(in the rows, 128 means zero)
One turn moves each row of this set onto another row. After a few examples, where does it send each row asked below?
tigi: [101 138 122  87 157 141 134 135 139 180 127 159 124 136 123 105 118 151
 145 122 154 135 130 158 128 141]
fadov: [ 99 144 110  98 151 126 122 119 155 169 133 144 107 144 124 116 116 158
 147 117 151 128 121 155 132 138]
nupuz: [136 136 149 136 114 167 120 129 116 139  93 125 138 133 115 100 118 145
 162 134 138 118 134 113  99 151]
nuzuz: [157  87 136 123 136 134 102 141 131 156 122 117 127 127 142 158 130 127
 118 147 137 120 151 137 112  91]
topu: [134 140 142 154 124 167 121 136 111 137  97 120 137 120 110  89 123 144
 154 145 130 123 125 128  98 149]
mosus: [105 123 129 126 128 121 128 119 135 126  89 150  95 126 123  99 104 144
 136 153 135 123 132 124 116 156]
nitu: [118 119 115 127 132 124 131 121 123 114  97 157  99 116 102  98 108 130
 124 153 131 121 124 117 114 150]
rak: [109 120 125  93 163 115 125 136 138 168 154 120 130 148 129 135 126 164
 110 128 134 147 146 150 128 142]
meles: [167  89 137 128 142 126  97 129 126 146 132 127 138 130 131 165 135 130
 119 152 131 137 157 144 107 111]
padel: [167 129 116 142 131 132 125 117 135 149 152 132 151 126 143 124 131 146
 144  92 115 135 117 175 117 121]
gik: [126 112 129 106 152 103 130 110 130 133 152 127 158 114 110 135 136 133
 125 116 113 154 149 177 132 130]
bekem: [100 132 132 119 162 103 141 136 150 145 147 127 136 137 127 119 116 172
 102 128 130 141 136 146 112 132]
Bamo: [141 103 143 141 108 169 134 141 111 135 124 116 140 131 118 148 144 118
 157 131 116 113 131 156 119 106]
bovas: [104 125 131 103 163 114 128 134 145 162 138 130 142 147 125 133 136 164
  95 125 118 147 128 139 103 138]
Zusi: [131  98 108 112 152 130  96 111 155 138 136 152 112 109 124 130 119 107
 120 165 147 134 134 130 105 129]
bofo: [162 135 117 130 126 128 129 121 124 161 139 148 165 110 134 115 138 136
 144  92 105 121 116 161 113 127]
Degiz: [136 165 112 118 122 117 138 113 133 153 119 152 123 124 116 116 118 153
 170 100 133 112 115 160 124 132]
Vaza: [135 107 158 131 110 171 124 140 113 149 117 107 137 119 107 138 163 123
 153 138 122 119 139 145 119 112]
gude: [139 106 147 139 113 175 123 137 115 143 126 118 145 134 109 140 151 112
 158 126 131 109 138 136 121 107]
dat: [129 126 131 108 155 113 141 129 122 141 146 119 167 120 122 135 132 112
 122 118  99 160 139 165 129 125]
vom: [163  84 141 134 134 127 106 133 138 146 118 132 135 139 135 164 129 114
 120 143 131 125 153 143 115 107]
fur: [129 170 116 117 126 125 136 121 136 152 105 148 122 136 126 123 137 144
 163 100 134 133 107 144 135 112]
Lufu: [132 160 115 111 114 132 149 122 116 143 124 143 126 134 124 129 136 162
 160  98 145 130 123 150 138 110]
gumef: [154 150 117 138 126 125 142 132 122 140 146 126 167 108 120 129 125 140
 154 102 107 127 117 165 123 130]
sinu: [112  89 113 120 164 126 101 127 153 133 149 152 112 114 117 123 124 121
 117 164 146 133 140 126 126 134]
tela: [124 103 116 122 163 133  93 125 143 131 142 150 104 120 122 117 123 120
 108 170 153 130 139 127 110 129]
solam: [131 120 130 116 139 118 141 134 125 149 156 112 166 124 126 150 142 143
 118 122  99 150 138 168 124 144]
lek: [155  83 134 112 136 135  97 130 119 137 121 124 128 127 133 161 135 129
 111 157 131 130 154 147 109 106]
Pobe: [134 147 142 136 117 168 121 129 112 134 114 125 136 114 110  96 123 149
 173 132 137 110 127 116  98 138]
Dize: [100 114 127 131 128 131 138 128 139 118 100 152 106 127 116  99 106 125
 127 153 134 118 129 111 121 158]
vuk: [145 104 152 136 111 175 124 145 118 131 130 108 137 115 124 138 150 116
 147 140 117 115 129 149 110 109]
fipi: [ 99 139 129  93 140 149 137 126 153 162 130 147 128 126 125 112 120 170
 155 122 154 142 124 166 118 154]
ramin: [127  96 117 121 158 122  95 118 155 135 137 156 132 112 118 128 120 113
 117 160 148 133 147 114 114 139]
vuv: [137 145 144 144 113 160 117 131 104 129  98 124 133 110 114  97 129 147
 158 143 136 106 134 123 100 131]
vego: [112 119 129 126 131 136 119 123 137 118  89 153  91 115 109  94 115 136
 136 156 135 117 124 132 119 152]

rak moves to solam
fur moves to tigi
nuzuz moves to Vaza
Where do these go?
Dize moves to ramin
gik moves to padel
tela moves to lek
Pobe moves to mosus

One turn moves each row of this set onto another row. After a few examples, where does it send each row asked below?
vope: [150  96 137 105 129 109 113 135 166 131 145 124 134 123 125 114 132 116
 123 145 125 123]
bomi: [117 146 150 140 134 139 112 140  98 130 142 146 151 121 144 153 118 136
 132 104 135 133]
posab: [110 108 114 141 120 146  98 141 125 127 127  97 114 130 104 150 146  67
 131 120 145 129]
fod: [147 126 149 129 114 125 117 183 152 107 134 104 126 119 142 116 147 138
 147 125 137 151]
fof: [113 124 124 138 119 140 107 110 136 139 175 137 135 142 109 128 113 104
 158 111 131 150]
lapov: [132 123 140 143 115 151 111 147 118 135  65 125 114 115 123 136 118  95
 121 140 139 131]
nubak: [153 140 112 131 111 160 159 132 137 117 130  96 117 134 112 161 127 119
 149 130 133 128]
noza: [127 124 125 124 131 114 125 119 152 133 131 151 136 135 105 120 130 127
 146 133  97 157]
rika: [156 122 116 129 129 143 134 160 119 123 104  91 130 117 135 142 141 146
 168 123 132 137]
Kar: [123 135 160 117 127 117 101 138 106 129 155 158 130 130 138 127 134 124
 120 110 129 127]
ked: [147 116 130 109 127 127 108 138 141 137  95 140 124 107 107 127 120 167
 129 126 144 131]
Marak: [107 131 120 136 136 130 109 138 142 138 179 121 146 137 117 137 110 138
 143 103 135 155]
Zifu: [117 123 124 140 118 133 102 161  82 137  97 140 117 123 107 141 153 120
 122 114 140 143]
Rigu: [126 151 149 112 155 118 107 143 131 110 109 138 113 114 115 140 121 120
 115 121 123 128]
Dun: [132 115 123 115 113 117  98 118 121 137 145 150 109 132 110 115 150 155
 137 129 164 123]
Sud: [144 147 140 139  99 156 148 144 160 118 141 126 125 159 126 140 130 126
 126 157 132 139]
Kod: [126 123  98 147 134 125 101 146  97 146 109 106 107 144 107 127  95 131
 146 130 155 157]
Rutun: [135 126 134 125 131 122  89 156 126 132 125 131 127 163 141 124 123 153
 108 159 158 136]
novun: [143 102 123 149 132 125  87 134 139 130 139 137 143 123 124 144 173 109
 131 159 154 127]
zefon: [117 132 130 129 111 114  97 158 127  99 130 132 118 112 120 127 155 132
 147  90 135 152]
demen: [133 153 137 142 132 127 118 157 144 118 121 122 117 155 127 116 140 149
 148 158 136 166]
lef: [145 110 144 147  85 129 114 149 131 129 152 162 155 121 123 131 118 116
 132 118 127 158]
zil: [143  91 134 133 112 147  92 116 141 134 155 137 144 137 129 135 147  94
 138 147 150 116]
koti: [114  97 109 143 112 167 106 147 117 165 125 108 146 153 110 145 104 109
 129 124 145 147]
Mozam: [158 130 141 151  86 136 139 157 158 114 147 124 114 117 105 120 124 111
 139 133 145 156]
Lema: [179 130 130 152 117 147 143 152 119 138 127 112 124 118 110 142 100  99
 139 149 141 145]
gibo: [126 110 120 130 101 138 123 148 112 145 138  94 113 132 128 129 116 133
 104 131 184 113]
Tet: [110 124 122 152 117 130 115 146 127 120 141 112 125 134 122 147 169  66
 116 133 135 137]
pipu: [128 113 122 125 124 141 105 159 105 110 105  95 129 126 148 162 148 109
 134 113 134 112]
lapub: [109 130 120 119 112 149 124 135 139 131  93  91  98 126 115 129  94 121
 127 104 145 130]
sebo: [140 103  94 143  95 157 125 113 125 127 115 123 131 144 113 163 148 106
 150 144 137 120]
kon: [138 117 125 142 114 132 123 142 117 133 161 101 126 131 116 141  78  80
 126 116 139 139]
gepiv: [118 106 132 132 104 150 135 131 149 148 119 108 142 148 139 126 101  96
 127 135 107 136]
Fufum: [125 132 116 120 105 123 112 115 158 106 161 126 109 162 110 136 141 119
 122 149 150 123]
paniv: [105 146 126 160 102 139 129 136  87 129 111 137 122 122 118 145 144 105
 133 112 137 144]
mano: [111 118 123 107 127 134 106 166 106 142 128  99 104 143 115 134 122 139
 100 112 163 118]
Goloz: [137 120 114 135 129 118  96 124 121 125 136 121 106 111 110 131 145 141
 139 138 189 114]
vulaz: [125 102 114 140 102 128 122 123 157 134 114 106 104 127 108 109 130  76
 144 139 130 141]
sepuv: [117  98 102 143  95 145 124 148 132 168 150 106 145 148 114 127 115 136
 125 127 152 158]
rem: [153 147 125 140 159 124 123 162 112 123 119  89 110 133 127 130 114 120
 148 147 138 147]

pipu moves to kon
rika moves to Lema
paniv moves to sepuv
Where do these go?
noza moves to ked
Zifu moves to koti

One turn moves each row of this set onto another row. After a few examples, where does it send each row asked below?
sofe: [137 137 140  80 126 109 137 132 105 151 103 126]
Vum: [113 123 151 107 137 131 123 131  96 160 111 146]
Dusal: [103 119 134  93 147 128 101 136 132 159  93 124]
Gotez: [167 117 135 125 123 130 143 131 132 151 136  97]
Fasu: [137 117  98 130 131 117 123 156 131 157 127 160]
numot: [148 112 138 149 114 131 134 150 118 165 130 125]
Luneb: [112 133  96 137 114  95 107 141 122 155 106 120]
vozu: [117 109 105 111 129 104 110 127 129 104 103 148]
vin: [118 110 112 117 123 103 118 123 115 107 111 155]
Beti: [129 117 137 110 128  97 107 115 119 131 150  84]
Nen: [150 104 133 100 149 118 116 131 138 132 166 118]
mipup: [102 130 102 143 128 107 112 119 108 149 130 135]
ligun: [131 115 128  96 138 126 113 163 140 163  94 139]
sev: [116 119  90 127 151 123 108 135 142 149 131 149]
tuki: [124 116 135  79 144  99  98 124 131 131 131  95]
tabi: [119 128 143 118 111 111 122 147  97 164  97 129]
domi: [158 120 128 123 122 124 132 130 142 150 125  78]
fopa: [139 131 131  71 138 113 128 138 126 150  97 124]
zopi: [134 141  83 121 123  89 129 122 123 137 129 123]
fif: [140 113 151  88 141 110 123 126 106 134 155 131]
Vufop: [132 113 110  88 154 101 103 129 144 127 151 119]
Nerop: [117 113 134 143 128 134 107 125 134 158 121  86]
batod: [137  93 159 104 124 131 122 133 123 119  98 131]
viv: [126 123 128 107 131  89 116 115 101 129 159 120]
doseg: [135 113 119 133 122 124 106 153 152 162 106  94]
bap: [145  91 119 145 123 128 117 128 147 109 126 119]
Dekos: [128  99 157 103 122 126 114 129 126 118  90 118]
Feko: [140 104 139 141 140 152 124 135 135 160 140 121]
pomen: [137  96 123 150 114 121 118 122 134 110 124 110]
pab: [144 133  81 115 135 100 133 129 134 138 136 138]

viv moves to fif
Fasu moves to ligun
Where do these go?
Nerop moves to mipup
bap moves to vozu
Gotez moves to pab

